(in the rows, 128 means zero)
Where one turn sends some rows of the set: a few examples, then the rows asked
q552: [116 101 140 150 117 117 136 141 175 149 135 106  94 154 140 129 147 122]
q222: [150 103 126 155 136 187 122 138 109 169 163 132 116 146 156 127 138 156]
q998: [142 166 124 104 159 182 139 134 133 166 150 135 152 115 135 146 131 122]
q643: [144 167 137 163 171 143 127 127 136 145 164 118 159 131 140 139 121 149]
q999: [109 110 147 134 103 123 160 123 144 173 134 134 123  94 134 101 154 133]
q273: [131 152 125 126 142 197 108 120 131 151 146 149 146 146 139 129 126  99]
q758: [101 132 102 117 145 149  74 153 131 136 133 114 140 130  79  98 144 151]
q684: [154 126 144 158 137 184 137 141 120 174 162 150 131 129 127 121 144 179]
q678: [ 95  78 127  96 136 102 102 149 133 116 120 102 113 135 115 150 128 128]
q523: [119 146 135 128 119 140 117 107 140 149 155 134  87 113 120 109  80 118]
q290: [118 113 136 125 127 110 117 131 140 117  91 174 104 112  91 125 131 169]
q488: [159 104 153 150 164 155 132 128 111  93  97 144 146 150 112 150 135 136]
q696: [110 142 131  98 107 127 142 110 150 168 156 126 118 112 140  95 154 125]
q72: [159  82 112 139 161 132 121 146 119 109 163 129 168 156  96 127 134 150]
q950: [142  97 147 106 137 169 120 140 131 108 132 107 160 157  70 134 133 169]
q700: [150 107 143 133 164 144 152 130 105 113  89 125 152 146 129 156 166 144]
q436: [149 103 117 149 155 196 110 137 108 152 154 121 111 136 152 128 129 158]
q566: [135 131 116 121 140 161 138 101  86 144 165 166 149 168 144 128 139 126]
q323: [108  87 128 111 132 105 110 143 142 111 102 121  93 127 152 140 149 150]
q175: [134 142 110 125  98 139 131 149 123 162 136 140 136 134 129 112 134  74]
q535: [136  97 113 113 137 163 115 130 109 134 106  77 149 164  88 144 134 161]
q450: [141 110 145 112  99 116  91 161 157 114 126 109 135 171 105 130 123 156]
q569: [ 99 132 132 148 154 149 134 131  81 126 129 105 141 174  98 149 151 175]
q660: [129 114 140 128 115 122 168 126 137 160 127 168  86 139  81 134 118 142]
q988: [135 132 129  98 147 132 134  89 132 161 129 119 156 136 109 121  80 108]
q410: [118 174 158 124 117 148 148 167 130 143 154 132 116 118 118 140 114 103]
q521: [148 105 157 153 168 171 131 112 114 111  95 144 151 147 105 145 121 139]
q968: [ 92 112 140 114 126 106 110 135 135 129 100 147 134 123  59 128 137 153]
q349: [144 115 118 125  94  99 114 134 123 144 116 145 136  89 122 131 170 137]
q37: [147 125 137 142 146 193 130 136 118 162 151 153 139 124 121 111 160 182]
q854: [134 125 125  88  99 114 128 146 110 146 103 119 121 164  87 148 124 175]
q143: [114 128 162 131 101 129  99 139 109 102 135 138  88 110 129 162 120 139]
q41: [118 113 143 115 148  87  96 148  91 104 142 120 118 141 106 107 105 159]
q189: [109 154 147 134 155  99 139 127 117 172 152 153 127 137 116  91 102 123]
q901: [147  93 147 122 171 155 155 122 115 126 101 117 161 144 139 151 163 140]
q241: [101 130 147 120 152 101 133 134 122 159 169 133 122 154 154  93 119 106]
q449: [109 101 152 149 112 140 136 120 128 145 142 138  83 106 133 119  88 119]
q254: [100 117 107  74 153 155 101 161 105 125 158 115 115 131  93 124 130 153]
q451: [106 120 133 113 135  80 104 142  93 126 127 118 141 143 107  92 151 164]
q839: [100 144 170  92 138 144 135  95 147 144 140 110 162 152 129 118 120 115]

q41 goes to q189
q523 goes to q968
And these:
q839 goes to q254
q175 goes to q450
q901 goes to q436
q349 goes to q552
q643 goes to q569
q684 goes to q700
q273 goes to q950
q290 goes to q999

Where one turn sends some rows of the set: a few examples, then the rows asked
q435: [106  84 154  82 127 144 145 105 104 157 128 136 115 154 127 186 130 103]
q654: [ 85 117 104  80 108  99 113 150 138 147 146 143 122  82 147 139 108 129]
q13: [147 147 133 155 141  98 146 148 100 123 125 124 136 133 142 149 138 124]
q852: [107 149 147 132 110 125 112 112 132 174 116 152 157 149 116 177  95 107]
q332: [ 84 162 149 127 128  92 129 161 131 117 164 152 142  96 123 179 153 128]
q862: [153 135 142 124 148 100 126  95 130  99 113 151 135 123  97 155 159 125]
q487: [139 126 160 114 132  99 139  99 150 162 148 154 115 148  88 122 147 146]
q340: [ 82 135 158 118 143 142 115 132 108 137 159 140 158  68 126 173 156 135]
q149: [121 138 160  86 119 141 146 111 123 158 164 167 136 149 113 143 124  93]
q252: [ 99  84 142 150 152  97 125 147 118 152 175 126  97 133  70 162 155 124]
q237: [128 140 105 103 150 136 162  91 168 142 139 126  93 109 121 156 124 141]
q249: [ 91 105 148  95 113  87 146 162 141 157 130 147 145 148  99 163 168  98]
q130: [ 96  95 112 120 131  65 124 148 135 114 177 116 112 127 142 169 134 136]
q706: [111  95 112 123 123  94 133  88 152 124 134  87 132  89 111 185 154 106]
q281: [ 96 120 134 142 126 139  67 145 140 127 116 150  92 146 131 150 145 152]
q21: [103 101 125  84 126 141 139 123 178 141 173 149 142 132  84 167 167 125]
q348: [118 113  99  84 137 117 136 127 161 133 133 143 110  76 144 128 115 130]
q101: [115 119  93 105 120 124 137 170 147 161 119 121 125 155  84 164 167 106]
q133: [139  99 131 129 124 128  64 133 108 127 109 141 122 133 115 118 138 131]
q313: [ 97  84 135 162 169 124 130 132 119 172 167 131 106 144  97 183 121 120]
q767: [122 118  78 121 121 140 118 171 124 141 113  96 118 146 106 161 134 107]
q19: [ 78 164 148 140 117 101 115 137 153 144 153 130 143 107  90 180  94 118]
q959: [ 94  96 134 135 170 135 148  97 114 173 124 120 117 141 139 182 117 140]
q992: [132 125 118 138  99 134  79 101 122 144 173 125 141 115  86 148 111  94]
q664: [129 151 131 119 113 119 116 114 143 159 174 110 106 113  69 115 126 125]
q398: [108 110 170 105 137 172 108 118 110 139 166 129 133  74 104 157 146 125]
q635: [ 88 103 146 133 113 135  91 127 152 197 160 132 131 130 117 142 137  79]
q593: [ 74 129 107 135 109 134 115 102 137 152  89  99 130 117 114 186 125 143]
q896: [ 82 117 119 155 141 119 122 164 138 136 126 116 165 115 146 172 142 158]
q958: [107 112 134 104 125 145 113  79 144 132 123 129 103 114  81 193 168 152]
q750: [139 113 136 132 156 134 118 163 105 135 128 107 116  88  88 134 148  92]
q634: [113  98 120 103 140 103  83 125  69 149 131 125 132 140 143 154 130 139]
q197: [102 144 107 129 134  82 121 103 102 144 146 140 155 142 150 163 104 136]
q587: [123  85 147  81 142  78 115 134 132 117 106 148 129 135 100 171 158 126]
q202: [136  90 116 137 137 137 149 126 149 148 108 145  92  96  92 128 161 133]
q928: [121 167 130 146 130 132 155 131 138 111 130 102  95 101 122 156 122 133]
q142: [127 121 101 134 149 104  82 136 135 105 148 134 109 104 142 145 176 113]
q86: [ 67 126 148 119 138 149  87 132 158 152 117 146  88 143 118 176 128 146]
q936: [118 125 120  87 133 156  95 161 102 160 150 139 123 105 112 168 110  80]
q474: [111  91 121 126  92 113 114  81 146 139 163 105 146 101 104 162 145  88]
q159: [ 83 112  91 139 131 151 120 112 105 161 153 159 127 104 131 194 106 114]
q23: [ 69  95 164 107 119 100 128 142 163 154 177 134 106 130 115 129 123 134]

q435 goes to q664
q852 goes to q149
q202 goes to q142
And these:
q767 goes to q654
q474 goes to q101
q992 goes to q249
q593 goes to q936

Where one turn sends some rows of the set: a few examples, then the rows asked
q137: [129 122 121  90 105  90 119 122 125 100 134 139 123 116 130 125  89 123
 118  96 165 108 101 165 153 150  59  91 151]
q543: [152 155 162 115  84  81 130 132  72  88 138 141 111 106 139 141 105 111
 160 138 136 114 164 118 110 108  98 130 152]
q945: [ 95 139 112 145 154 103 112  80 138  83 121 130 143 132 115 133  77 163
 118 141 127 137 118 116 113 140 118 121 135]
q329: [ 97  67 108 138 105 101 134  83 110  58 153 116 131  82 123 152 101 101
 143 123 157 121 141 149  94 150 138 158 152]
q547: [ 78 153 130 136  79  96 132 107 115  97 122 142  91 108  90 127 126  95
 141 115 148 114 101 161 123 154 104  98 120]
q605: [150 137 150 109 105 106 134 119 139 126  88 122 115 108 153 148 129 117
 117 101  96 139 163 174  95 125 100 178 109]
q236: [132 167 121 131 110  96 141 114 110  28  92 153 124  91 143 127  87  75
 140 142 128 134 141 156 155 140 111 116 126]
q43: [120 128 186 112 142  92 155 109  83  96 107  90 105 132 155 137  81 104
 150 149 139  88 147 180  91 149  90 130 123]
q787: [167 145 127 128 116 100 153  92 112 127 117 130 102 101 164 189 107  74
 168 140 162 109 172 151 123 118 117 109 105]
q343: [128 114 181 124 142 140 165  94 129  97 156 110  89  91 115 136 127 115
 132 112 148 107 110 159  93  97 133 129 155]
q430: [167 146  98  86 162 110 111 138 116 138 144 141 116 101 107 155 129  88
 146 135 138  79 160 152 123 138 134 124 132]
q725: [107 161 130 121 155  99 129 113 114 106 113  53 118 153 146 190  95 102
 137 117 102 128 139 155 107 130 126 137 130]
q982: [ 89 127  93 134 124 111 135 149 100 104  95 135 121 149 134 161  93 127
 137 145 103 135 135 157  65  98  98 127 122]
q835: [117  81 103  93 133 105 132 120 143  84 146 135 136  86 150 169 149 106
 108 142 137 161 145 172 122 161  96 145 137]
q107: [159 128  96 116 132 121 142 128 120  73 110 151 113 111 192 152 112  67
 171 126 124 137 103 166 127 143 115 135  98]
q452: [149 104 108 128 122  85 140 100 100 125 121 104 150 113 117 158 101  96
 154 105 100 153  71 159  88 104 127 124 116]
q413: [110 125 113  97 166  78 129 135 107 151 134 139 129  62 142 119  84 104
 131 102  96 115 146 140 124  94 105 115 148]
q498: [157 130 139 111 126 157 141 123 117  63 135 139 143 103 103 175  68 125
 130 162 137 126 128 150 141 149  77 128 107]
q630: [105 128 133 150 156 102 186 109 146  89 143 134 114 115 116 144  91 108
  91 149 105  96  94 154 138 119 115 124 100]
q271: [118 163 108 120 167 110 142  86 126 118 145 107 162 132  99 148  67 125
 151 106 125 115 158 150 142 168  95 143 124]
q809: [127 110 131  80 145 106 141  89  70 107 115 130 123 105 159 181 126 143
 136  98 137 137 177 139 102 135 145 123 149]
q955: [ 74 126 115  80 124 114  76 105 139  91 125 151 106 111 133 138  77  84
 142 129 141 119  85 156 109 140 111 111 144]
q475: [127 120  97 120 144  70 146  96 115  89 102 128 120 111 125 138  85  72
 143  73 133  99 174 133  80 102 133 160 117]
q893: [117  97 131 140 119  68 146 114 154  91 142 127 118 104 123 118 104  78
 121 118 115 122 170 161 134 183 100 172 138]
q55: [125  96 143 114 126 150 132 130 157  93 127 126 121  70 137  96 120 117
 117 115 127 114 133 138 137 101 115  87 136]
q633: [174 106 117 124 165 126 135 101 106 144 106  96  86  81 119 140  99  96
 136  91 123 124 116 136 107 108 101 144 160]
q457: [125 113 139 129 147 137 127 119 102  73 150 131 138  73 149 135  92  80
 151 123 109  99  89  94 147 152 137 124 125]

q271 goes to q343
q835 goes to q893
q430 goes to q43
And these:
q787 goes to q725
q547 goes to q955
q809 goes to q605
q498 goes to q630
q945 goes to q55
q413 goes to q543

Where one turn sends some rows of the set: a few examples, then the rows asked
q35: [126 155 127 103  26  95 196 120  91  93  65  75  94 146 101 172 112 148
 115  42 103 108  95  83  75  80 112 101 156 117  88 116  48 168  74  93
 178 135 103]
q518: [153 137 117 161  74 142 172 165  74 177 131  99 127 150 125 139 147 141
 104  88  84 116 108 113  81  95 112 106 169 122  65 134  62  95  67  82
 147 130  89]
q134: [142  78 130 142  45  93 178 133 107 107 144  34  96 170 111 153 118 140
 152  84 101  29 138 111  98  98  93  97 147 137 120 124  81 118  67  88
 163 133 138]
q276: [127 150  81 155  88 140 173 166 126  88  87  52  81 190 110 138 121 158
  98  74 101 113 174 116 101  99  73 126 156 159 113 150  70 154 145  59
 155 128  85]
q642: [146  99 138 140  38 140 175 175 107 170  74  72 100 204  80 163  92 148
 129  89  40 122 168 124 104  83  93  97 127 141  98 154  99 140 136  60
 174  91 122]
q136: [145  41 140 140  53 153 185 165  83 160 123  89  98 180 123 119 116 140
 145  64 100 139 142 120  92  93  94 108 157 129 120 151  95 117 133 101
 157 140  86]
q303: [128 180 171 135  24 147 173 140  63 149  60  72  75 143 140 134  96 147
 137  75 116 122 180 129  84 127  99  80 168 144 100 107  63 129 128  56
 188 149  97]
q728: [147 138 129 148  55 154 178 135  96  83 135  94  96 154 121 155 115 141
  90  74  89 129 156 115  97 113  85 121 158 134 140 138  89 149 190  75
 161 163 137]
q339: [141 141 150 140  23 168 139 161  74 163  97  94 125 147 114 174 123 132
 121  75  37 124 129 138  72 105  97 116 121 140  68 126  72 109  65  76
 142 115 103]
q259: [130 161 125 173  26  93 170 149 101 118  82 103 123 125 131 178 132 137
  99  51  72  74 119 110  90  94 116 103 135 133 134 134  57 133  62 121
 147 172  98]
q719: [129  95 119 148  85 120 184 138  74 179  96  65 107 214  98 180 105 160
 120  70  78  98 169 118 141  87  77 104 133 116 122 169 101 124 131  73
 170  96 117]
q679: [141 197 125 154  56 149 183 144  86 166  44  68  86 141 115 141 110 148
 110  72 114  99 147 121 103 112 101  56 152 129 108 126  82 113 159  86
 173 168 106]
q308: [127 151 107 117  60 156 190 123  63 172 129  90 112 156 114 183 120 140
 122  62  81 123  88 118 127  80  84 113 119 112 106 111  61 133  81  64
 190  90 125]
q48: [130 172 116 135   1  91 195 111  99 109  99  87  78 135  99 144  98 151
 116  87 105  96 126  89  89  80 103  77 130 111 122 105  70 154  53  73
 170 119 100]
q656: [128 137 142 144   9 106 161 125  65  90  71  67 120 125 106 185 110 139
 117  21  99 104 121 115  60  89 105 117 144 122 116 136  67 151  58 111
 145 155 101]
q815: [147  78 122 150   2 126 165 144 115  87 125  39 106 159 121 176 114 129
 148  67  59  57 129 116  46 106 115 105 132 128 102 140  90 124  93  92
 180 138 129]
q208: [142 143 124 109  68 144 156 123  63 178  73  48 109 161  77 185 121 130
 121  48  77 119  99 121  99 104  85 106 128 126  60 140  92 117  81  96
 149 105 123]
q447: [150 125 128 124  76 131 179 125  94 116  97  83  75 153 117 146 121 117
 106  74 101  95 176 100 122 142  65 132 178 161 127 149 105 145 166  94
 162 164 119]
q703: [128 139 118 141  59 141 166 142  95  98  97  81  74 171 127 149 106 130
 115  79  92  95 209 126 118 128  49 143 153 179 130 141  86 158 124  54
 173 128  87]
q549: [140 176 142 171  40  49 176 130  99 134 107  84  95 141 118 156 117 148
 103  78 107  83 136 111  95 106 109  75 163 130 121 122  76 138  43 106
 165 140 110]
q682: [121 170 115 146  47 174 196 144  50 135  63  79 103 141 130 131 110 155
 122  61 137 104 163 112  94  83 101  97 163 121 112 123  39 123 135  45
 167 166  75]
q319: [115  67 141 140  71 139 192 148  77 169 128 102 104 198 154 165 121 154
 137  59  80 114 150 120 138  97  80 122 139 126 147 144  72 125 131  87
 183 116 100]
q616: [148  92 117 135  48 108 180 137 116  86 108  26 107 184 103 187 114 150
 125  64  83  43 112 107  54  90  91  94 150 118  76 138  86 132  99  91
 193 114 129]
q269: [165  81 143 143  54 148 189 184  88 140 113 102 114 208  94 142 100 142
 119  75  73 141 144 137  77  77 107  95 160 136  69 158  85 129 141  64
 181 127  97]
q867: [131 134 132 155  59 137 153 163 125  90 106  34  80 170 116 141 115 164
 107  69  97 156 161 124  76 116  87 119 166 149 134 133  83 164 167  78
 151 126 133]
q181: [132  97 120 130  31 119 190 141 126  90 126  54 102 179 116 176 112 155
 136  88  74  26 121 106  91  77  74  98 124 130 115 111  67 134  86  73
 191 106 132]
q796: [123 195 148 180  43 160 171 151  58 145  74  71 115 139 135 170  95 159
 111  48 117 109 159 157 101  95  83  82 142 131 144 115  64 131 140  64
 188 148 116]
q391: [114 159 144 150  60 150 175 164  73 166  34  35  99 129 135 143 119 160
 133  39 132 113 148 119 101 103  92 103 180 142 138 115  46 140 133  86
 170 148 108]
q411: [133 117 128 144  48 137 168 139  74 199 139  63  96 126 127 130 131 140
 139  83 102 138 111 110 100 105  92 111 159 122 121 107  78 122  54  87
 161  91 118]
q396: [146  89 117 148  43 105 188 149 112  95 149  64 113 177 135 170 132 125
 139  74  72  36 121 112  83 101 128 104 150 136  99 139  61 113  89  86
 183 164 129]

q411 goes to q339
q656 goes to q48
q616 goes to q134
And these:
q391 goes to q303
q719 goes to q136
q447 goes to q867

